rotation steps, each row followed by its count of steps
The counts run from 0 to 307.
[112 115  56 108 109 160 185 101 129 120 128 125 154  68 123 126 141 143
 120 141 111 185  89 149  89  82 137 124 118 137 115 151 127 121 151 155
 159 148 116 101 150 140 118 124 128 142 141 122  85 110 100 169] : 155
[100  77 128 114 137 121 104 138 134 106 155 120 108 185 176 117 117 100
 150 182 104 104 123 147 138 126  95 114  99  97 124  96  92 170 108  95
 101 118  95 130 139 115 125 122 156 148 155 128 132 131  65 139] : 242
[138 136 100 109 159 108  70 136 129 145 109 134  88 134 118 103  84  82
 129  77  94 141 113 114 124 160  80 139  99 120 117 154 102 150 142 118
  80 114 117 147 146 148 113 114 141 143 181 152  72 113 109 142] : 36
[103 119  77 124  99 129 168  90 105 136 143 130 161  82 139 115 138 143
 112 156 110 191 105 164  86 104 124 134 116 132 108 150 148 115 158 121
 147 141 108 128 138 124  86 128 129 155 166 160  86 100 110 183] : 150
[114  91 133 113 133 140  95 122 126 116 150 121 123 185 155 126 145 113
 143 195 105 116 121 139 122 110  90 112 125 104 103  94  93 166 110 115
  95 129  84 117 147 122 129 128 150 160 162  87 147 135  58 138] : 246
[124 148  55  87 101 120 112 148 116 130 139 160 161 108 154 109 117  99
 141 125 120 120  91 141 126  82 121  91 147 103 149 150 107 154  93 132
 110 101  85 106 135 110  94  86 145 130 137  90 116 170 100 165] : 304
[120 123 153 162 170  94 106 130 120 130 149 140 113 142 130 147 145  96
 141 193 100  86 152 127 115  89 100 115 130 134 102 115 110 141 144 149
 114 148 120  77 131 114 124 131 163 196 156 109 107  76  92 105] : 256
[111 117  53 110 111 165 187 105 138 118 125 126 147  63 123 129 136 138
 121 135 112 179  87 145  95  82 138 119 118 137 117 152 124 122 152 156
 162 148 116  97 148 141 124 122 125 137 135 117  82 112 101 162] : 156
[110 116  48 109 114 165 187 110 146 116 121 129 139  64 119 134 130 134
 124 130 112 172  92 145  98  78 141 117 113 136 122 153 118 125 154 156
 168 153 120  95 143 139 124 118 126 138 126 117  77 105 104 155] : 157
[140 145 162 103 115 165 129 113 111 129 138 118  99 158 129 135 126 144
 120  92 116 174  89 158 120 132  86 125 134 137 133 165 100 111 140 151
 110 121 137 145 136 142 117 175 117 139 207 151  86 128  63 166] : 209
[101 113 131 125 178 118 115 133 137 120 148 110 144  79 165 133 150 111
 114 140  67 155 121 121 123 124  88 123  85 123 126 121 128 162 159 135
 109 120 133  91 173 130 108 113 203 141 101 149  98  82 100 139] : 93
[135 155  79 108 146 141  94 169 138 148  87 159  89 115 109 129 100  93
 129  75  88 123  99  83 142 133  80 129 129 153 104 141  97 143 134 142
 115 132 114  95 153 132 120 127 147 131 135 112  56 129  95 133] : 29
[131 157 165 113 130 129 124 127  90 130 152 117  89 154 130 133 111 125
 129  86 120 160  99 151 127 144  74 125 129 147 142 166 118 124 125 121
 126 121 151 143 131 137 109 162 135 156 207 177  71 115  71 148] : 205
[136 150 110 101 140 121 143 154  62 134 122 144 133 153  74 139 134 121
 112 138 141 153 106 128 136 125  59 136 136 145  98 115 114 123 110 103
 154 148 132 114 143 140 180 109 126 167 177 110 102 115  54 105] : 190
[123 102  50 119 109 167 120 120 150 135 103 150 102 172 102 136 110 100
 121 136 140 142 127 147 147 132 111  98 114 107 104 143  90 139 131  98
 170 162 103 145 129 149 149  91 102 129 148  82 107 120  69  90] : 177
[128 115  67 151 126 156 129 133 121 153  91 184 114 132 122 140 116 110
 125 187 107  92 143 108 154 129  99 133 143 149  96 142 140 125 135 129
 148 192 102 114 133  91 117 132 127 118 176 147  73 102  94 142] : 14
[ 98  79 119 111 141 119 124 153 162  96 140 130  90 174 184 127  93  88
 154 160 108  84 123 149 154 121 102 111  87  97 140 102  79 162 113 102
 114 115 111 126 124 107 124 121 148 134 130 133 107 119  79 136] : 238
[148 152 151 139 161 124  91 118 146 143 128 116 103 126 153 128 163 151
 142 124 116 119 133 138 154 116 110  76 159 169 133 173  83 126 147 203
 127 112 128  78 124 138 108 121 179 150 149 108  87 123  94 118] : 269
[148 152 153 136 160 123  91 123 138 141 132 110 107 123 147 125 169 152
 143 128 114 122 125 132 150 114 108  76 159 172 133 168  89 128 142 206
 123 112 127  71 130 144 116 119 185 154 152 103  93 123  89 121] : 268
[106 113 125 113 178 130 106 126 140 117 151  99 141  79 162 130 154 121
 118 132  71 165 114 122 120 130  90 114  92 120 129 127 119 170 151 142
 106 114 133  93 177 145 114 106 206 140 104 138 109  99  94 135] : 95
[100  81 118 114 145 125 130 158 168  92 138 129  89 168 182 133  92  91
 151 155 107  81 123 150 158 115 104 111  86 101 143 105  74 156 114 111
 119 115 114 121 121 106 126 123 142 129 125 127  99 125  77 136] : 237
[139 133 156 113 114 181 144 106 145 125 120 131 101 151 129 150 116 142
 115  99 107 151 101 159 119 111  99 128 124 126 127 157  83  94 162 171
 105 131 140 143 124 129 121 183  90 131 186 130  77 118  74 172] : 213
[134  94  80 120 108 158 140 101 113 122 119 125 115 147 156  96 122 153
 156 177 145 131 119 136 157 132 109 104 148 148 145 159 142 162  93 137
 153 155  97 134 111 121 120  96 156 112 217 143 104 131  86 148] : 3
[136 170 123  96 140 133 147 159  76 131 120 148 118 149  75 155 130 120
 122 112 141 146 101 123 139 111  56 130 152 157 109 125 108 123 111 121
 158 141 141 104 134 136 168 123 122 170 166  93  92 117  59 104] : 193
[162 130 111  90 154 144  86 109 132 132 101 121 122 143 100 110 109 113
 116  96 110 154 108 122 108 127  78 147 117  93 123 149  88 129 146 156
  61 113 114 156 137 159 148 111 110 139 198  93 111 118  99 152] : 43
[146 141 142 153 159 109  84 107 164 152 128 127 101 126 168 128 140 143
 137 126 117 111 157 151 168 138 112  78 141 160 135 187  83 110 164 184
 122 115 131 107 114 128  90 118 160 142 157 132  74 111 112 126] : 273
[120  94  40 102 110 172 121 118 137 126 114 123 105 156 114 110 120 115
 126 130 139 163 103 148 142 146 124  92 108 111 120 148 101 151 117 107
 166 151 103 139 150 168 153  86 133 112 156 106 114 140  65 102] : 173
[114 116 154 116 113 168 120 134 123 148 122 128 160 144 160 134 171 137
  97 174  73 145 109 119 124  99  72 131 123 102 109 110 139 130 157 139
 107 138  92 118 125  96 106 154 168 104 127 103 126 100  63 180] : 80
[160 129 127 111 179 112 129 128 133 114 106 134 125 128 106 132  94  90
 109 132 124  99 138 137 118  95  83 158 105  71 160 149 102 106 146 161
  88 129 145 148  94 125 163 103 101 139 183 115  98  71 121 136] : 51
[ 96  75 123 115 139 115 111 146 147 101 149 125  99 180 183 119 102  92
 151 176 107  93 127 151 146 125  99 114  89  95 133 101  87 167 107  95
 108 118 104 130 131 110 121 121 153 139 143 134 116 125  73 137] : 240
[ 98 115 134 133 178 118 123 136 143 126 141 121 141  81 164 141 145 106
 113 148  63 144 126 114 124 119  87 129  84 122 120 116 132 153 170 134
 114 130 132  89 161 115 106 121 193 143  96 145  91  70 104 140] : 91
[118 100 136 118 135 142  97 121 129 119 146 128 124 182 146 137 148 115
 142 196 103 111 128 131 117  94  93 110 136 109  95  97  89 159 118 130
  98 138  84 105 141 122 128 130 143 167 158  68 145 128  60 131] : 248
[113 117 151 117 118 172 123 133 132 147 121 134 160 138 158 140 171 137
  98 171  70 143 109 115 124  95  71 130 123 106 106 106 133 127 164 143
 109 137  93 111 126  94 106 155 163 109 121  93 120  95  68 175] : 81
[106 105  40 121 128 150 178 123 161 112 122 132 111  70 129 133 105 106
 131 121 117 148 105 144 114  96 150 105  95 128 135 162 115 133 147 140
 179 154 131  99 137 138 121 105 134 133 120 138  62  96 115 128] : 161
[120 123 113 113 168 159  78  97 182 118 142 112 120 104 164 148 143 119
 119 115  87 155 139 145 131 121 108  88 113 106 136 158  75 164 150 162
 110 113 129 112 158 159 104  83 161 134  97  85 114 118  98 103] : 102
[132 138 155 103 124 151 127 163 137 125 121 131 111 167 168 135 119 109
 117 137 112  84 121 139 157  89  79 115 137  80 185 151 118 128 112 152
 139 119 121 129  63  90 113 125 153  83 136 109 105 100  77 143] : 67
[134 141 154  97 126 154 129 164 133 122 117 128 114 163 163 133 122 114
 116 134 115  86 115 137 158  87  78 115 140  82 187 153 117 127 106 159
 136 118 124 126  65  96 121 123 151  81 138 103 108 104  75 144] : 66
[141 136 158 108 114 182 137 108 137 126 124 128 100 154 129 148 120 146
 116  97 109 158  95 159 119 117  96 129 128 128 128 160  86  98 156 168
 105 130 136 142 126 133 121 182  94 134 193 131  83 123  73 170] : 212
[126 138  53  86 121  98 125 153 102 124 144 153 174  93 158 104 123 107
 135 137 125 118  92 146 137  99 114 102 136 108 154 142 110 149  89 130
 104  94  96 102 151 107 109  80 152 126 142 125 116 169 101 176] : 301
[104 120 141 136 152 140 129 138 155 138 122 141 143  98 160 160 148 110
 109 157  60 131 127 107 122  93  83 133  98 120 108 110 127 135 182 141
 118 142 121  91 135  94  98 141 171 134  88 112  88  68 100 148] : 87
[ 99 149 103 134  80 119 143  95 126 151 142 154 137 109 160 127 120 134
 118 140 113 167 133 170 106  98 109 121 140 133 114 165 130 111 156 109
 163 133 109 138  91 101  43 127 115 159 145 135  72  98 114 166] : 144
[122 120 149 156 161 114 104 126 130 129 143 147 112 154 134 155 145  96
 140 195 101  87 154 124 113  81  96 117 137 124  94 109  99 142 143 143
 116 148 110  81 129 109 122 134 148 193 150  83 113  84  89 109] : 254
[117 131 159 120 118 139 120 156 132 137 127 134 113 174 180 132 120 105
 115 152 101  89 132 142 155 106  77 120 125  77 172 147 131 131 124 132
 134 127 116 140  68  81  93 134 160  87 143 136 102  87  79 149] : 70
[147 149 155 135 166 123  93 125 129 140 137 109 111 120 143 124 173 151
 141 133 115 124 121 131 144 112 107  79 161 169 129 162  92 129 137 203
 121 111 125  69 137 147 120 119 191 153 154 106  97 123  85 120] : 267
[140 142 107 122 147 116 108 107 108 133 126 140 171 123 121 134 174 137
  73 178 141 140 155 183 134 108 109 113 143  91 121 139  77  99 133 168
 123 119 133 119 133 144 154  56 127 136 125  89 138 129  85  97] : 118
[136 124 151 122 123 172 151 109 156 121 118 139 100 146 131 157 109 130
 114 110 106 136 110 161 121 107 106 133 111 121 127 153  80  81 172 171
 105 138 142 139 118 123 125 183  83 130 179 136  71 107  86 168] : 215
[ 97 136  93 137  90 115 151  90 118 147 148 149 145  99 156 122 126 130
 114 147 112 173 129 173  99 102 115 127 126 133 110 160 139 112 161 107
 155 137 111 140 105 105  56 127 120 160 156 152  72  92 117 172] : 146
